One vector is turned by the same rotation once a tick. Each row is the vector after some number of ticks, and that number follows the row.
The counts run from 0 to 727.
[166 158 116 186  90 139 114 116 111 156 184 132 101  96 124 131 101 119
 134 145 157 139 124 151 136 131 119  83 114 126 106 116 170 156 146 138
 161 124 170]
396
[155 141 125 181  81 146 149 129 126 163 178 125 113  85 140 115  82 158
 118 145 128 146 137 148  95 142 131  93 123 122  93 100 167 133 152 126
 162 148 171]
473
[189 144 153 104 118 137 123 148 165 121 135 131 140 145 156 146  95 104
  54 158  99 147 117 142 135 124 107  90 146 125 154  82 159 144 139 142
 116  99 152]
296
[152 182 104 154 130 125  85  97 159 127 157 160  87  95  68 120 114 113
 124 135 146 110 120 140 159 110 150  84 131 173 121 119 170 156 146 145
 164 163 129]
89
[160 164 117 169 123 123  87 108 145 137 145 107 114 115 120 128  81 100
 141 107 146 135 101 123 174 152 129  70 123 200 115 109 126 138 135 137
 106 146 136]
238
[127 147  97 120  90  93 103 121  93 135  93 155 137 110  95 171 139 147
 148 125  99 110 145 149 133 102 185 167 150 106 102 169 166 112 139 110
 169 129 137]
665
[129 145  95 116 102  91  76 122 198 124 163 117 114 118 172 133  96  80
 137  92 140 110 127 109 167 130 164 113 141 185 145 109 139 115 107 136
 109 149 128]
387
[153 110  93 110 101 110 151 102 108 137  57 134 151 144 104 157 141 136
 135 121  83 121 121 148 133  87 188 127 123 106 109 166 166 130 159 114
 160 106 152]
112
[133 185  87 113 110 127  91 126 101 102 105 140 126  98 129 171 141 159
 135 120 150 129 117 163 143 123 202 179 154 106  97 139 155 147 149 161
 163 114 133]
589
[ 93 113 106  91 111 137 147 102 180 119 161 105  98 123 195 140 113 149
  82 113 136 151 125 151 128 127 176 129 143  95 129 116 142 161 134 156
 104 134 164]
687
[140 101  79 137  98 104 154 102 137 146 115 124 158 137 107 107 106 136
 143 100 117 126 154 142 128 113 167  75 118 167  96 154 155 134 153 119
 174 186 123]
721
[133 114  64 135  79 150 144 125 121 124 133 114 158 104 175 144 140 151
 108  94  96 132 137 132 122 145 158 145 135  87 105 134 185 156 140  77
 107 109 142]
285
[144 172 104 146  94 163 144 110 142 134 122 107 118  92 131 132 118 163
 119 106 135 137 107 190 117 158 170 144 146 103  94 112 167 166 149 131
 120  98 178]
283
[103 149 113 109  86 107 123 133 151 144 179 119  96 130 163 157 128 128
 140 139 169 139 149 163 137 122 182 142 142  98 112 124 174 132 138 126
 145 102 184]
57
[166 164 138 122 104 128 118 139 154 144 175 111 126 146 127 114 106 127
  88 146 124 153 135 173 137 160  92  82 142 134 117  97 171 157 181 148
 148 136 153]
546
[181 172 117 135 128 148 137  99 139 100  81 162 121  94  88 133 108 148
 106 145 120 115  99 165 111  96 186 153 133 135 133 134 158 154 143 168
 159 110 138]
186
[159 146 137 157 116  97 124  92 132 151 102 140 111 136  65 118  88 126
 144 158 116 123 121 144 138  89 171  74 110 182 110 117 138 127 149 146
 163 137 159]
565
[185 150 108 107  67 105 123 151 121 137 130 125 173 160 154 133 132 121
 137 129 135 143 146 165 140 153 132 122 147 140 116 131 195 111 164 119
 185  97 139]
701
[118 124 128 123  94  98 131 122 159 134 148 112  83 116 188 157  71 107
 142 127 178 130 138 128 148 146 198 119 129 144 108 138 130 106 102  97
 108 119 159]
460
[133  93  81 114  96 122 144 130 112 117 146 141 131  97 136 155 111 143
 113 107 152 123 131 113 133 126 155  85 106 116 102 195 161 142 117  83
 151 195 101]
648
[134 169 129 131 100 113  81 102 114 101  99 119 100  93  90 144 105 101
 151 101  98  87  66 147 187 136 129 101 123 138 108 153 132 141 131 101
  99 123 142]
504
[122 122 108  88  68  73  95 158 117 131 127 111 143 136 190 164 123 123
 145  95 102 122 156 120 149 143 154 160 176 131 111 137 154  85 111 105
 122 116 139]
213
[163 139 140  97  68  99 112 141 158 115  99 109 158 133 172 132 103 110
 122 105  77 130 123 125 156 144 110 137 163 160 136 108 146  71 128 115
 103  96 139]
217
[145 131  90 109 105 101  93 125 182 129 160 102 160 151 140 121 116  96
 108  93  93 132 132 129 167 147  99  62 151 166 132 111 161 130 154 125
 117 167 112]
390
[134  82 104 113 112 143 165 135 148 142 156 131 136 125 173 153  79 136
  82 126 150 171 169 140 104 138 188  94 143 125 116 120 150 148 146  99
 112 157 130]
381
[166 177  96 173 109 120  88 118 127 143 170 160 102  96  97 133 115 109
 156 133 151 114 124 140 150 111 137  89 112 163 109 121 178 158 145 116
 152 135 143]
242
[184 152 139 154  99 130 146 140 142 159 128 148 118 105 126 128  74 134
 138 170 168 139 158 155 103 132 176 135 145 174 122 105 154 103 149 139
 184 126 149]
73
[127 163 123  76 120  99  87 119 174 103  98 120 138 151  99 144 140  97
 117  87  94  94 109 158 180 117 139 114 158 145 135 138 171 151 145 109
 112  93 139]
201
[130 157 129 108 125 119 110  94 183 122  95 107 117 126 102 116 106 126
 131  90 100 112 113 175 157 142 160 122 160 166 118 103 142 147 149 112
  96  83 157]
125
[138 165 148 105 130 142 112 102 170 120 130  90  96 145 123 139  96  95
 106 126 129 142  88 167 174 135 158  81 139 132 121 104 135 173 163 131
  81  66 178]
49
[143 134  96 155 116 130 131  99 113 137 139 130  84 106 129 158  79 126
 135 148 183 148 115 148 121 117 186  80  93 140  81 157 135 158 149 135
 157 171 141]
646
[110 145 134 112  85  84 106 114 191 132 160 105  72 141 159 111  80  98
 129 134 124 135 125 127 160 120 142  96 131 169 126 103 125  96 108 161
 128 153 162]
311
[152 114  94 146  89 141 125 130 114 162 202 139 120 110 137 132 112 141
 106 159 123 142 148 141 113 126 113  86 111 106 103 122 188 158 148 122
 171 163 139]
397
[145 115  82 102  90 146 145 124 107  96 109 118 164 110 167 157 140 172
  86  96  96 131 113 148 109 149 148 156 136  76 112 147 175 143 153 125
 123 122 129]
438
[141 187 119 145 118 137  87  97 140 115 102 124  98  77  86 114  93 138
 133 100  88 106  75 155 168 137 137 116 141 146 100 124 127 142 140 135
 104 131 137]
581
